One turning vector, and how many steps it has turned
The counts run from 0 to 235.
[119 126 159 142 143 172 144  97 107 142 169 145 119 126  55 102 165 167
 104 123 111 140 139 148 142 139 130 107 128 105 172 133 121] : 214
[124 111 113 132  96 147 184 100 133  95 115 139 140 133 108 118 164 132
 116 159 102 176 148 148 110 112  71 113 181 110 118 108 153] : 224
[110 171 112 130 117 161 161 123  86  99 123 157 116 130  73  86 159 139
 136 141  91 126 186 140 132 127 121 142 133 141 179 100 139] : 123
[123 113 103 179  83 149 162 125 134  79 118 121 126 133 104 148 159 174
 114 148 120 144 133 146 110 185 104 151 181 114 155 129 137] : 38
[139 128 133 186 127 131 145 104  90 147 165 158  83 144 117 130 174 143
  77 152 119 137 144 113 127 159 133 149 132 124 175 152 164] : 2
[120 134 105 156 129 161 145 110 163  58 128 142 143 158 121 120 174 162
 134 122 111 145 150 162 134 178 136 103 155 125 177 113 131] : 163
[113 144 145 141  93 143 162 132 104 113 139 130 136 131  99  78 160  89
  94 137 103 121 161 137 151 119 139 103 115  77 172 127 189] : 15
[125 152 109 117 134 141 159 140  96 116 113 133  76 117  89  86 173 147
 103 154  95 131 174 135 137 158 133 143 128 131 181 105 130] : 122
[135 161 132  90  87 113 157 125 105 128 143 181 127 124 104 107 188 124
 101 140 108 151 167 108 101 139 127 116 108 108 157 105 167] : 95
[136 141 114 153 122 155 160 117 163  85 133 126 122 164 133 103 169 188
 134 142 104 170 179 115 148 155  92 127 149 141 160 133 132] : 84
[130 127 149 140 124 177 161 127 128  87 135 170 121 168 122 132 201 148
 152 120 150 120 141 147 145 177 126 139 172  96 143  93 123] : 137
[117 132 111 162 161 141 145 132 154 125 144 160 106 162 123  87 170 182
 126 118 102 150 157 116 134 170 132 126  89  95 163 104 153] : 56
[139 114 176 129 105 155 162 107  99 129 160 153 113 152  88 123 183 128
  99 150 130 107 114 110 145 136 103 113 124  74 151 139 175] : 140
[ 90  97 125 146 163 149 156 121 117 172 152 127 113 123 122 115 190 142
  68 115 102 181 130 136 127 161 130 121 146 112 138 147 173] : 180
[136 112 150 125 135 153 145 108 132 132 151 140 149 130 131  90 190 147
  96 102 118 185 159 168 145 150 161  91 145  92 150 121 138] : 134
[108  88  94 143 148 153 164 118 107 121  96 132  92 153 125 120 188 123
 112 123 133 174 138 195 124 142 113 129 189 116 141 104 147] : 72
[ 95 126 118 158 153 187 171 135  89 111  92 104  91 121  80 105 165 133
 100 126 104 166 136 140 128 143  94 137 176 141 152 120 154] : 151
[140  88 114 169 107 148 183 132  97 118 144 118 131 113  91 114 156 149
  89 148 108 159 112 148 134 117  93 123 136  66 142 118 178] : 40
[110 152 116 105 127 127 129 105 109  99  93 161 107 143 119 116 156 142
 128 139  98 171 153 161  90 162 127 130 168 127 187 108 163] : 97
[123 125 126 159 141 179 148 152  79  94 118 151  89 145 135  93 176 107
 111 158  99 140 130 119 157 127  96 144 130 103 136 119 181] : 231
[112 138 112 165 105 165 164 134 103 141 153 108 127 124 100 119 195  99
  84 115 116 147 162 117 147 152 153 130 130 142 147 158 155] : 154
[120 164 136 147 112 129 151 111 102  92 144 173 132 141 115 126 199 121
 107 141  87 112 185 119 146 111  92 119 114 127 157 159 149] : 49
[122  93 123 131 103 127 137 107 110 118 123 143 132 141 106 152 197 127
 107  88 114 178 124 173  94 161  91  91 135 115 146 140 170] : 100
[138  95 149 125 115 155 150 131 113 102 157 162 150 120 154  95 189 148
 120 114 105 194 153 151 134 149 141  96 146 112 109 116 148] : 133
[136  92 101 167 104 162 172 128 119  92 126 104 131 118 102 131 146 170
 103 155 116 170 111 158 134 154  85 142 163  98 167 129 162] : 39
[135 101  98 128  96 128 192 161 111 136 148 114 105 132  84  86 204 134
 117 138 121 147 142 120 123 130 105 122 106 128 122  97 165] : 120
[120 124 149 147 165 142 149  94 142 128 155 162 129 147 103  91 191 152
 118  96 122 141 164 162 145 144 149 107 139  86 163  97 146] : 135
[133 144 110 148 105 122 174  95 119 105 126 155 115 120 118 116 137 170
  87 179  99 157 183 146 113 134 113 156 171  92 176 111 137] : 222
[136 112 132 113 103 127 161 117 111 117 122 157 131 159 154 112 188 138
 132 114 117 145 167 129 120 110  71 124 116 129 136 121 207] : 20
[ 91  96 136 125 134 171 165 135 109 142 145 128 144 115 117 132 190 152
  90 112 101 174 116 133 127 157 100 111 171 122 128 159 171] : 179
[116 106 111 144 158 158 142 113 126 138 126 166 118 180 111 113 173 193
 148 113 115 178 135 131 107 153 106 124 138 121 145  94 159] : 210
[147 129 151 172 114 151 166  82 125 110 128 160  86 178 110 137 164 141
 147 156 134 116 156 100 125 135  80 150 174 106 140 114 148] : 111
[132 121  98 163 106 125 167 125 155  99 163 115 129 139  96  93 197 156
 109 134 110 146 176 171 140 160 149 102 148 115 152 131 103] : 9
[136 117 122 115 100 154 149 119 116 108 105 155 137 180 165 105 150 146
 138 127 106 143 172 140 137 113 101 140 139 117 167 121 217] : 19
[116 101 157 161 147 186 148 113  82 131 141 140  85 150 131  85 158 120
 102 126 119 184 130 145 154 119 133 132 154  64 130 117 171] : 106
[108 126  93 137  89 172 182 124 118  91 111 133 132 171 121 106 185  88
 132 141 138 147 173 126 145 105 105 150 162 112 131  90 163] : 45
[106  91 142 148 139 161 158 140  75 153 178 175 113 152 117 118 198 144
 122 112 129 116 134 139 128 157 150 138 114 104 137 139 164] : 28
[109 111 111 141 127 114 190 131 102 139 136 147 110 119  90 117 174 181
 109 134  89 126 177 155 124 116  95 153 123 108 158 149 135] : 148
[116 155 139 149 106 140 142  89 118 103 164 134 105 144  84 114 168 137
  91 158 114 133 172 139 143 152 152 106 168 138 172 162 117] : 188
[154 121 149 101 119 115 160 132 121 118 115 158 111 128 142 126 208 138
 104 101  91 163 170 129 113 150  82 107 123 130 129 137 183] : 21
[112 138 146 105  96 151 144 136 107 103 159 140 112 150 148  88 196 101
  98 132  94 169 176 119 175 132 136 116 124 133 142 159 160] : 233
